Where one turn sends some rows of the set: a few examples, then the rows asked
Mulin: [-12   6   3 -20  26   7 -21   9  -1  35  14  -3 -22   2 -25 -16   3]
gub: [-27   3 -14  -9 -23   6  22 -31  -2  -9 -27   6 -31 -48   4 -15  -3]
ral: [ -4   0  14 -24   8   9 -17   6   4  34  27   1 -10 -15 -19 -27  -5]
deti: [-36   8  35  33   6  24   5 -27  12  -5  14  -6  10   1  11 -17  11]
mel: [ 17   0 -22  37   4 -13  40   5 -27 -20  15  -3   0  13  -1   7  12]
pezuv: [-14   7   6 -19  16   2 -19   3   0  33  33  11 -17   2 -22 -16  -6]
dis: [ 34  -3 -26  22   4  -4  27   5 -27 -21  18  -9   2   4   5  19  -2]
vezo: [ -4  15  11  -7  13   7 -25   7  -3  19  33  -3  -9 -16 -31 -30  -8]
pap: [  1   0  17 -10  17  -7 -30  -6   3  27  21  -1 -14   4 -22 -33  -8]
Gigo: [-19  16  20 -10  11   2 -19   9   2  30  19  -7  -1  -2 -25 -23 -16]
Zetek: [-35   2  -6  -4 -19  -6  10 -29 -20 -12 -33   6 -29 -35  20  -9   0]
vesi: [ 18  -9 -33  29   1  -7  23   3  -9 -11  19 -12   1   8   0  31  13]
pidin: [ 32  -4 -39  35  19  10  23   1 -15 -24   8  -2 -10   2   2   6  -3]
Tinor: [ -6   4  15 -23  15   1 -20  13  14  31   8  -1 -26  16  -6  -7  -1]
bubev: [  7 -22   6  30  25 -30  27 -20  26   4   8  -1  13   3  -7 -23  18]
Kef: [  4   1   7 -23  12  -7 -33   5   6  24  18  -9  -4  -1 -18 -27   2]
lova: [ 24  -5  -6  34  -4   7  38  12 -36 -24   9  -3  -8  14   1  -7   5]
Rer: [ -4  11  24 -11  18  12 -31   5   0  19  18   1 -12   8 -24 -18  -5]
luno: [ -4 -13 -21  18   4   3  25 -39  34 -24  -9 -18 -32   1  10 -25 -24]
Zol: [ 15 -14 -28  24   5   8  36  18 -14 -30  14  -1  -4  20   5   8   2]
tabo: [  2  -8  19  11  25 -32  32 -20  25   8 -16   1   4   9 -22 -25   1]
kobas: [-32  -3  -9 -10 -21   2  14 -18  -9 -19 -27  18 -26 -40  20  -7  12]
Vedu: [ 33 -11 -19  38   9   5  29   4 -28 -17  15  -2  -9   0  -1  15   5]
Tul: [-20  12  13  26  -1  36   9 -35  22   1  -4   4  20  -4  17 -19  10]
givuv: [  4  10 -24  22  -2  -3  13 -37  37 -33  16 -15 -31   7  -5 -16 -16]
Mig: [-42   7  -2  -9 -22  -2  27 -31 -18 -14 -23  -2 -30 -36  -8  -6   5]
zugeg: [ -6   1   0 -23  22 -11 -18  -6  10  27  23  15 -11   6 -31 -14  12]
sifo: [-36   1  -7   9 -30   8  15 -28  -7 -16 -32  -7 -32 -36   2 -11   7]
Fal: [ -2 -15  10  28  15 -33  43 -21  12  15   3 -16   0  -4 -18 -36   3]
bav: [  3  13   7 -25  24  15 -25  11   6  17  20  -7  -7  -8 -23 -13  -8]
bevom: [ -1  -9  -2  17 -13   9  17 -38  25 -32  13 -21 -33  -5  -6 -22 -34]
fizev: [ 26  -3 -15  23   3  -6  30  14 -24 -31   9  -3   2  13  12   7  21]
Vimad: [-45  10 -16  -1 -17  -6  23 -24 -15 -16 -20  -8 -25 -40  17  -5   7]
Pidi: [-26  10  25   7  11  23   1 -41  30   1  13  -7   9   4  17  -5   0]
bod: [-34   7   2   2  -9   3  25 -39  -4  -6 -25   5 -25 -50  12  -6   6]
totaz: [-32  11  -6 -11  -7   6  25 -25  -1  -9 -30  -6 -25 -47  14   5  15]
lev: [ 13  -9 -22  39   5   5  39   0 -21 -26  22   0  -7  22   2   8  -4]
zore: [ 30  -4  -5  37  -6  -7  42  14 -14 -21  24  -4 -10   7  -7   4   6]
Rumuv: [-25  14   0 -16 -12   5  16 -33 -11  -9 -35  14 -17 -26  31  -5   5]
vemi: [-23  -6 -16   0 -17   1   9 -10   6  -7 -35  10 -16 -49  26  -6  -3]
Basu: [-37   0 -24 -20 -18   3  24 -22  -4  -9 -31   2 -26 -36   2 -12  12]
keso: [ 26 -19  -6  30   8   2  26  14 -27 -29  12 -10 -12  16  -6  12   5]

Tinor -> vemi
lev -> pap
ral -> Vimad
Where do these go?
zore -> Gigo
pezuv -> Zetek
Tul -> givuv
bav -> Basu
Rer -> gub
bubev -> Pidi
dis -> Mulin
totaz -> Zol
zugeg -> Rumuv
Fal -> deti
Mig -> lova

Where one turn sends some rows of the set: a few examples, then the rows asked
viz: [-41  19  19 -15 -33 -15 -13   2 -25  21  12  -4 -15  18  20]
dito: [ 12 -10 -10   6 -35  29 -37 -38 -19   1  -3 -18   9  24  -7]
muvu: [-27 -22   0  -3 -27 -23   7   8 -19   8  13   3 -65  13   6]
mamog: [ 19  -9 -24  21 -24   7 -22   7 -33  27  43 -30   0   5 -13]
nini: [  1 -14 -33  14 -46   3  19 -18 -34 -22  42 -34 -15  -9  -2]
Mor: [ 12  -5 -16 -12 -13  30 -32 -41 -38  -4   8   7   7  19  -2]
Zekem: [ -1  -4 -34  -3 -38  11   6   0 -29  -7  45 -47 -21  -8  14]
fona: [-32   2  23   7 -45 -20  16 -27 -18   3  -1  23  -6  17  -1]
tipov: [ 19 -15 -10  -4 -47  22 -38 -27 -24  -2  -8 -17  10  28   2]
ped: [ 44 -25 -21   2 -28   9  18  -4 -23  22  14  22  10  11  -4]
Giba: [ 19  -9 -16 -22 -25  22 -32 -30 -43  -9   3   7   9  23   8]
zogo: [ 34 -24 -23  21 -25   1  12 -15 -39   8  29  18  10   5 -21]
bag: [-28 -27   3  10 -36 -23  12   0 -12   6   9   3 -63  13   0]
leti: [ 21 -15 -26  32 -23   0  -7 -10 -44  12  44  -7   5   1 -25]
mafu: [-30   6  24  -8 -35  -9  16 -20  -7  19  -7  25  -9  18  11]
niku: [ 42 -21 -20  -6 -28  16   4  12 -13  39  12   0   5  14   8]
gesi: [-27 -26   1   4 -36 -25   8   4 -18   4  12   0 -63  13   3]
taki: [ 17 -19 -27  -3 -35  24  49 -26   0  -4  16   0 -10  -6   8]
ritur: [ 29 -12 -22   4 -26  15 -17  17 -18  42  27 -26   1  11   4]
tete: [-40   7  19  12 -51 -30   1 -19 -32  -4  10   7  -9  15  -3]
Tefa: [-28 -25   4   9 -27 -18  15  -4  -7  10   7   6 -63  12  -2]
bap: [ 23 -13 -13 -17 -42  18 -34 -24 -38  -9  -3  -5  10  28  10]
Sosi: [ 14 -10 -28 -22 -25  31  34  -8   3  12  19 -14 -16  -3  25]
kome: [-29 -21   0  -3 -20 -17  10   3 -14  12  13   7 -66  11   7]
piris: [  5  -3 -32 -22 -27  25  14   5 -12  10  34 -36 -20  -4  27]
Zumip: [-29 -23   2   1 -20 -15  13  -2  -8  13   9  10 -65  11   3]
fuba: [ 11 -20 -28  15 -46   9  40 -30 -18 -21  28 -10 -10  -8  -5]
dener: [-45  14  17   0 -44 -26 -14  -6 -37   6  18  -7 -14  16   8]
fonup: [  7  -6 -12   2 -16  33 -33 -45 -25   1   4  -6   9  18  -9]
sufo: [-34  14  22 -20 -28  -7   1  -5 -10  27   1  12 -12  20  22]

bap -> Giba
muvu -> kome
ped -> zogo
Where do these go?
taki -> fuba
sufo -> mafu

